One turn moves every row onto another: examples first, then more rows asked:
Q206: [-35  -9 -10 -13  43  37 -17 -11 -12  -8  27 -19]
Q62: [-30 -23   6 -13  34  13 -22 -31 -22  14   1 -25]
Q644: [ 20  -9 -29 -18  39  10  -2 -12  -5  10  39 -31]
Q138: [ -2 -23 -13 -24  40  35   6 -41 -33  20  28  -8]
Q964: [-15  -2 -11  -8  32   7  23 -37 -23  18   8  -8]
Q738: [-13 -12 -10 -22  34   5  -1  -3   9  11  38 -25]
Q921: [-20   2 -11 -14  28  -4  -4 -21   6  24  18 -26]
Q647: [ 13   2 -35  10  42   8  -8 -13 -21   9  38 -35]
Q996: [-14 -15 -10 -13  35   2  15   2 -51  19  19 -17]
Q140: [-16 -15 -12 -13  24 -14  -3  -5 -19  12  29 -35]
Q811: [-10  -4 -17  -7  58  44  -9 -21 -34  39  17  -7]
Q799: [  8   4 -32   3  51   1 -12 -17 -18  40  23 -28]
Q693: [ -5 -23 -13   4  46  27  -2 -21 -61  15  34 -20]
Q152: [-15  -4 -10  13  36  -2  -4  -7  -4   1  41 -33]
Q266: [  4   5 -17 -30  26  51  -4 -20 -30  14  10 -14]
Q509: [-17  -2  -7  12  41  -6 -15   4  -9  28  22 -32]
Q829: [  4 -15  -8 -25  49  26   7 -46 -30  10  34 -15]
Q17: [  7   7  -7  15  40  45 -16 -19 -33   8  16 -21]
Q158: [ 22 -16   8 -14  42  29 -11 -12 -42   7  30 -27]
Q541: [-27 -18  -2 -13  48  38 -17  -6 -10  -7  32 -21]
Q827: [ 10  15 -42 -15  40  17  -7  -2  -9  23  28 -29]
Q215: [  1 -16 -17 -15  15  26  -3 -26   0  -6  18 -22]
Q426: [ -5 -49  -7  -6  43  13  -7 -13 -17  22  27 -14]
Q77: [-32 -24   2 -11  32  13 -24 -22 -31  13   6 -25]
Q998: [ -5   9 -10  14  32  22  16 -17 -23  -8  19 -19]
Q943: [  7  16  -5   8  45  36 -15 -28 -36  14  16 -23]
Q822: [-29 -11  -3  -4  46  37 -18 -17  -9 -12  28 -18]
Q276: [ -3   5 -13 -18  63  40  -9 -21 -31  36  23 -10]
Q419: [-29 -22   4 -11  39  17 -25 -18 -27  21   2 -22]
Q731: [-28  13 -22  -8  36  11  -6   2  -1  17  28 -24]
Q488: [ -2  -3 -14  -1  37  39 -21   4   7  23   6 -16]
Q685: [ -8  -7 -17   1  56  26  -5 -19 -61  10  37 -26]
Q275: [  8  -2 -38 -20  33  -1  -2 -31 -12  30  24 -26]
Q754: [ 13 -16 -32  -9  40  -7  -2 -12 -31  22  34 -35]
Q733: [ 13 -11   9 -13  44  23  17   0  -5   9  28 -13]
Q929: [-30 -21 -35 -28  32  19  -5 -13 -21  32  12 -10]
Q915: [ -6 -18 -22   5  25  26 -17  12 -30  -7  22 -28]
Q523: [-13  15 -16 -19  36  30  11  18 -25   9  15 -16]
Q702: [-25 -15 -27  25  41  14 -11 -32 -23  19  15 -16]
Q137: [  5  11 -15 -38  35  37  -6 -20 -36  13  12 -21]
Q116: [ 19 -21   2 -14  34  39  -8 -12 -37   3  28 -27]
Q618: [ -6  -8   8   8  56  10   7  -7 -21  36  12  -9]

Q702 goes to Q915
Q275 goes to Q827
Q685 goes to Q158
Now find these:
Q693 goes to Q116
Q731 goes to Q509
Q541 goes to Q62
Q996 goes to Q733

One turn moves every row onto another: examples first, then more rows asked:
Q317: [ 12  -7  12 -21  13  -8  -9  -3   6  -6   7   6  23  30]
Q528: [ -5 -23  15  -6  -9  -2 -18 -13  18   6  -9   8 -15   9]
Q835: [ 17  -1  27 -15  10  -1 -12  35 -19   9  -5  10   6   7]
Q991: [-22  -1  11 -18   7  11 -13  16  -8   9  14  17 -13 -20]
Q988: [  9  -5  18 -18   9 -14  -6  -8   2 -10   3   8  18  30]
Q176: [ -3 -23  19  -9  -3  -4 -16 -10  11  10  -5   8 -23  12]
Q633: [ 14 -14  31 -12  -1   3   0  37 -13   6   3   1   6  -2]
Q213: [ -8 -15  15  -5  -5 -10 -20 -12  15   5   3  11 -20  12]
Q645: [ -9   5 -27  -1   2  11   0   1   7  14   1 -10   7 -27]
Q624: [-29  -1   4   1  14   8 -14  23   2   5  19   9 -12 -13]
Q301: [-24  -1  21 -11   5  -8 -22  20  -5   1  17   8 -12   5]
Q526: [ -9 -16  -3  35  -8 -15  -6  -7  -6   8 -13   8  -3  -9]
Q578: [42  6 -5  1  1 10  0 13 -5 21 -3 -5 19 -2]
Q909: [ -4  18 -30   0  15   9  -9   2   2  18  -4  -3   4 -17]
Q292: [ -1   3   0  20   9 -22   0  -5 -18  -1   8   6  36   9]
Q675: [ 38  -8 -12   0   0  12   3   8  -1  16 -11  -8  15  -7]
Q131: [ 28  -6  25  -5   2 -17  -2  19 -18  -9  -2  -2  10  13]
Q198: [ 39   9   2  -1   7   3  13   8  -4  11 -14 -12  13   6]
Q249: [ -6   5 -29   5  19  16   9  -2   8  17  -2  -7  10 -11]
Q474: [-30  11  14 -12  11  -3 -15  27 -11   7  10   8  -4 -11]
Q241: [ 28  -4 -13  15   7   4  14  -7   3  12 -16  -2  23  -5]
Q319: [ -9  12 -25  -6  13  16 -10   0  13  17   2   6   9 -19]
Q413: [  3  -4  17 -21   8  -9 -12 -12   6  -2  10   6  24  26]
Q505: [  0   8  -4  25  10 -15   5  -3  -8  -4   6   3  38   6]
Q525: [-24   1 -17   9   9  12  -8  -7  17  22   3   7   1 -10]
Q723: [  2  -3  -1  25  10 -14   8  -8  -8  -3   1   3  37  12]
Q216: [ 17  -9  26  -6  -2  -7  -1  34 -25   5  -4  -6   2   2]
Q53: [ 17   1  33  -6   2  -7  -9  34 -10   0   6   5  -8   3]
Q110: [-30   0   6 -14  12   1  -8  25  -7   1   3   3 -11 -17]
Q971: [-15  -8   2  35  -5 -11  -2  -8  -3  11  -5   5  -8 -14]
Q521: [ 30   4 -10   3   3   2   0  19  -6  15 -18 -17  25   0]
Q513: [-13 -14  -3  38  -4 -11  -6 -11   5  12  -2   5  -2  -7]

Q213 goes to Q988
Q633 goes to Q578
Q991 goes to Q835
Now find these:
Q675 goes to Q319
Q198 goes to Q249
Q301 goes to Q131
Q176 goes to Q317
Q292 goes to Q526

One turn moves every row onto another: examples first, then more rows asked:
Q345: [  9 -10   4 -19  14  -7 -14  -3 -21  -4  -9  -6  39  -7]
Q924: [  9 -36 -18  -4   0   8  -7   3 -29 -27  45  12   8  12]
Q944: [ -9  22  -3  -2 -19  19   4   9  -9 -21  14  14  24  14]
Q642: [  9  -1 -36  15   9   9   1 -11 -25 -13  34 -14  13 -23]
Q514: [ 22   8 -16 -14   4   8   9 -17 -19 -12   7  -8  30 -26]
Q684: [ -2 -29  -5  11  28  -6 -18   7 -22  -6  26  -6  21   7]
Q860: [-12  14  -3   6 -12  20   6  13  -8 -22  24  15  18  21]
Q410: [  8 -15   5 -10   4 -17   1   3 -38 -16  16  13  33  33]
Q408: [  4  10 -19 -11 -25 -16 -13  -3 -48 -13  -8   3  30   5]
Q31: [ -5  -6 -27  10   1  -4 -30   1 -31  -1   4 -16  18 -19]
Q90: [-15  21 -12   8 -21  20   0  11 -12 -21  19  11  16  11]
Q162: [  6 -10 -40 -10 -27  10 -20  -5 -37 -23  17   4   7 -17]
Q300: [ 22 -18  -6 -38 -11   7  -1  -5 -25 -26   7  15  29   3]
Q826: [ -8  -9 -29  19  -8 -14 -15   6 -49 -14  29   2  12  17]
Q412: [ 21 -15  -7  -3  26   8  16 -10 -15 -16  34  -3  26  -4]

Q410 goes to Q408
Q924 goes to Q300
Q90 goes to Q860
Now find these:
Q684 goes to Q345
Q514 goes to Q642

One turn moves every row onto another: examples first, then more rows asked:
Q415: [-21  19   6  -1 -13  -5   1   5 -13  29  -2  -7 -16  -6  -2   6  13 -19
   7  -2  17   7   5 -23  -4  15 -24   2  10  15   6 -26  -3  -5   3 -15
  15  -9   7  -9   6 -22  -6  14 -17  -1 -14  -5  19 -23 -14  21  -3]
Q20: [-15  19   6   2 -12 -10  -2   1 -16  27  -3  -5 -23 -12  -1   5  15 -18
   9  -4  21   0   5 -25  -3  17 -21   3   6  13   3 -28  -3  -8   7 -13
  12 -11   8 -13   3 -17  -7   5 -20   0 -14  -2  15 -27 -13  16  -1]
Q127: [-17  11   5   1 -10  -3   8   3  15   4   3 -13  -6   5 -19 -13   6  24
  18 -11 -23  -9 -12   0  10  -5   7   7  -5 -12  25  -4  -3  13  -9  23
 -24  -1  -1   7  26  29  11 -15 -13   9  30  17   6  -6 -16   3 -13]
Q715: [-13  17   6   3  -8  -9   2   0 -20  28  -3  -7 -18  -8   0   5  12 -16
   6   1  23   5   8 -23  -1  16 -21   0   6  16   2 -28  -4 -10   6 -19
  15  -9   2 -11   3 -24 -10   9 -21   1 -17  -3  13 -20 -10  26   1]
Q978: [ -2  -7   9 -21  -6  -4  -9  12   3  31 -12   1  -6  -5   9  11  13 -42
   1 -11  19 -11  -8   1 -19   8 -17 -24  14  -6   3 -15  -5  -6  17 -22
  25  -1   9  -7 -20 -15 -13   5   3  -7  -4 -16   2  -9 -10  -3  -7]
Q171: [ 13  -3 -16 -19  20  17  20   6  11 -14  11 -12  23  19  -6   0 -18  24
 -20  -3 -19  14   3  -5  -4  -3   3 -17  17  -2   8  10   0  27 -13   2
  -8  12 -19  11  21   3  -6  12  -1   5  10 -10 -15  34  10  26  -2]
Q975: [ 13  13  -1   9  19 -10  18 -10 -13  -6  -6 -19  -9   0  -7 -19   2  38
   7   1   9   2   0  -3  11  -7  14  -3 -10 -12   5 -15  -8  -8   2  10
 -18  -2 -13 -14   6  12  -7 -28 -21  25  17  23 -22  18   4  20  12]
Q438: [ -9  -9  -4 -30  13  15  -8   7  -4 -14   8   8  -2  18  17   5  -3 -17
  -4  19  -3   2  -4   7 -17  -1  -7  -5  -3 -14 -13   5   2  15 -11   2
  21  30   1 -21 -14 -13   2  24  10  -8 -19 -28  -5   6  12 -10  -6]
Q712: [ -4  -7  11 -17  -8  -5  -4  13  -2  34 -16  -8  -5  -1  12  10  12 -40
   0  -8  22   3  -5  11 -13   5 -14 -21  11  -7   2 -13  -3 -11  17 -24
  30  -5   6  -8 -21 -20  -9  13   2  -6  -3 -13   1  -4  -5   0  -1]
Q638: [  4 -20  -2 -29   3   1 -24  -5 -10  -5  16  25 -10   7   4  16  -4 -23
   7  16 -15 -22  -9  14  -3   4  -3  -3 -18  -6 -13   8  -2   9  -4   8
   6  26   6 -11 -12  -1  -3   5   4 -11 -16 -18   1 -15   6 -14 -12]
Q184: [  4 -12  11 -16  -9 -10 -10   7  -5  38 -12   1  -8  -5   8  14  11 -43
   3  -8  17  -8  -6  12  -8   7 -13 -22   6  -3   2 -13  -5 -14  21 -24
  25  -7   6  -5 -22 -17 -13   4  -1  -7  -3 -10   1  -9  -7   1  -4]
Q411: [ 10  10   2 -14  -3   6   6   4  26   1   5  -4   0  -2  -9  -8   1  20
   8 -15 -25 -15 -12  -3  16   1  16  -1  -3 -10   9  19   3  18  -1  21
 -32  -5  -3   6  30  26  -1 -20  -6   3  35  15   3  -5  -1 -10 -11]
Q482: [-11   5  -4   0  11  13  21   3   0   8   9 -16  19  22 -17 -13 -10  27
  -4   8 -16   9   0  -6   1  -4  -2 -10  11   3  26 -12 -15  11 -20  -1
 -15  12 -25  13  23   5  -6   2 -16  14  17   3  -7  31  -5  43  -8]
Q145: [ 35  -2 -10  -4  18 -11  16 -10  -6 -18  -4 -20  -8  -4   1  -4  -8  33
  -2  -9  -1  10   6  15  20  -7  23  -4 -12 -15 -11  12   9   3  12  11
 -10  -6  -7  -8   7  11  -2 -12  -8  12  15  14 -24  19  20   3  20]
Q737: [ 34   7  -2  -4  20  -1  20  -7  -2  -4  -4 -16   0  -1   3 -13  -6  34
  -3  -1   1   7   3   6  23  -2  23  -9 -10  -9  -9  12  -1  -4   8   5
 -21  -6 -18  -7  14   5 -15 -20 -13  17  26  20 -20  22  19  12  13]
Q946: [  5   8  -4 -15  13  24  24  10  18   3   8 -14  25  19  -3 -12 -12  24
 -13   1 -19  14  -1  -6   6   0   7 -14  15  -1  12  15  -5  21 -14   1
 -17   7 -24  12  31   2  -9   6  -5   8  27   0  -4  31   8  24  -7]
Q481: [ 12  -5  -9 -18  -6  -1  -1   1  23  -8  11  -2   1   0 -17   9  -7  15
   6 -17 -37 -14 -10   7  14  -2  13  -1  -4  -7  10  19   7  27  -1  23
 -23  -2   2  15  26  29   7  -6  -1  -2  23   6   3  -6  -3  -7 -12]
Q363: [  4 -18   1 -21   5  -6 -10  -6 -21  -5   4   6 -12  12  16  11  -4 -14
   6  21  -1   8   1  33   9  -4   4   0 -26 -13 -21  10   6  -5   0   0
  19  18   0 -18 -17 -15   3  20   4  -8 -15 -12  -7  -1  19  -8   6]

Q946 goes to Q737
Q145 goes to Q481
Now find these:
Q482 goes to Q975
Q715 goes to Q20
Q712 goes to Q184
Q638 goes to Q438

One turn moves every row onto another: examples first, then more rows asked:
Q603: [-16   9  -5  -9   6   0  -1   6 -20  -9  -8  15 -10   9  -1  10 -16  20
  13  35]
Q375: [ -7  17  15  20 -44   4  25   4   2  -3  -8  -1   3 -11 -24  -1  -9  10
 -11   5]
Q465: [-20  -5  24  -9   1   8  25   3  31  -9 -20   1   7  -2 -33  22  -5   9
 -10   4]
Q982: [ 21  32   5  -6 -16  13  -3   5 -20  -8 -16   5   2  21  -7   6 -10   3
   4  -7]
Q812: [ -2 -15  35   6 -14   4   0   7  23  -6 -10 -15 -17 -11  -4   3  23  -9
 -20  -8]
Q581: [ -9  -6  15   9 -27  -8   8   7   8 -15 -13 -11 -31   4   0 -26  18  11
  -9  13]
Q871: [ 11   7  25  10   9   0   6 -23   3 -32 -25  -3   9  15 -13  -8  25  26
 -12  -4]
Q545: [-12  18  16  35  -4  11  12  -1  23 -19   3  15   9  11   1  -1 -11  24
  13  -6]
Q460: [  4  17  35   0 -18   4   6 -20  29   6 -12 -18   6  -5 -17 -15  -3  11
 -16   5]
Q462: [ -3  20   7   9  24 -15  -4 -24  -9 -27   2   4  17   9  -1  -1 -10  19
 -10  11]
Q821: [ -4   4  15   1  25  -3 -12  -2  -9  -8   4   8 -18  19  -2  13  15 -27
   7  18]
Q385: [  7 -26  23  -9   2  -5   9  11  -8 -24 -34   2  12   2 -22   7   7  13
 -15   3]
Q267: [ -2  11  24 -11   8  13   8  23 -15 -22  -1  -3   4  29 -14  21 -13  13
 -11  16]
Q734: [ -3   0  12 -27  14  -9  -4  -2 -15   9   7  -6  11  18   1  -8   1   7
  23   2]
Q404: [-13  22  -2   7  -2 -15  18 -13  33  11   1   3  -6   1 -11 -10   9  15
  22  17]
Q478: [-15  -1   8  21 -12  -3   3   4  22 -21 -16 -20  20   8 -13   2  36  -2
   6   2]
Q854: [ -9  -4  12   2   2  -6 -14  17  20  15  -5   7  17   5 -29 -25  23   8
   7  19]
Q303: [  4   6  30  21  -6 -18  -8  19   2   2 -28  22  -5  -1 -23 -11  14 -17
  -8   4]
Q307: [ -2  -1  15  24 -22  17   7   6  12   7 -11  -5   6  16 -32  22 -11 -17
  -6  -8]
Q250: [-13  -4   3   6   2  -8   0  -6 -33 -15  22  13  -8   1   6   3  -2  12
   4  -6]
Q976: [-10   1  16  15   6 -18  -8  10  23  18 -29 -16  -3  22  -7   6  -8   3
   3  32]
Q378: [ -8  10  50  16   4 -13   5  -3  17  -9 -35  12  -2  14  -2  -7 -19   7
  -1  -1]
Q210: [  9   5  28  -9  28 -15   0  16 -18 -18  -9   1  -1   1  -2  14 -17   1
 -17  15]
Q900: [-33 -12  26   0 -26  -4  21  16   8 -12 -22 -18  14  10 -15   2  -1  17
   4  17]
Q777: [ -2   3  -1  17 -19 -12  12  30   8  11  -8   4 -27  -4  -3   0   5  -2
  11  21]
Q311: [-12   7   8  -2  19  -2   5  -6   1 -39  18   3  19  24 -20   3  11   2
 -12  23]
Q891: [-11  15   8  42   2  -8  -4  -5  19   2 -13   7  -8   8 -19  27   5  -4
  -6   8]
Q394: [-12  14   2   3 -10  -5  22  -4  29 -28 -14   4  -3  -9 -22  -9  29  21
  -6  13]
Q180: [  9   2   9 -31  -7  -8 -13 -21  -7  -3 -15   5  -4  11   4 -22  -6  -4
   4  -6]
Q562: [-20 -18  15   7  -4  14   3  26  19   0  18  11  -1   0  -7  -7   2  25
  11   7]
Q547: [  8  13  19 -10  26  -4  -3 -22   6  -3   2  15 -10   5   2   7 -15 -22
   3  18]
Q203: [-31  -6  30   5   8 -10  16  -6  24   7  -4   8 -27  -5  -9  18  -6  12
  -1   7]
Q328: [ -6 -16   4 -10   3 -13  -3 -12  -9 -32  14  18  -8  -2  -3 -12  13 -13
 -12   0]
Q654: [  6  24  -4  -4   7   2   2 -15  -3  -8  -3  24  -8  -7  -1   7 -26   4
   7  21]
Q150: [ 22 -12  -3   5 -17   5  16   7  -7 -13  -6   1  32   4 -35  -3   2  -3
   1   2]
Q166: [ 25  25   2  -1  16  -6  -3  16 -20  -4   1   4  16   5 -14   7  11 -15
   8   3]
Q837: [ 13 -15  26  -9 -11   8  18  -8  -1  -1  12 -14  16  23 -17 -24 -12   9
   8   5]
Q194: [ -2   0  18  18 -26   1  -5  -8  14  10 -16 -25  -3  34  -9 -21  -2  -7
   0  10]
Q561: [-19  11  -1   1  17  -3 -13   0 -18 -11  -3   4  -1  30  -5   8  16   0
  20  33]
Q739: [ 13  -4  32  14 -13  11  19 -11 -14 -22  13  -3 -16  12  -5 -13  11  16
  -8 -13]

Q375 goes to Q478
Q203 goes to Q777
Now find these:
Q821 goes to Q654
Q180 goes to Q267
Q871 goes to Q837
Q166 goes to Q462
Q303 goes to Q545
Q581 goes to Q307

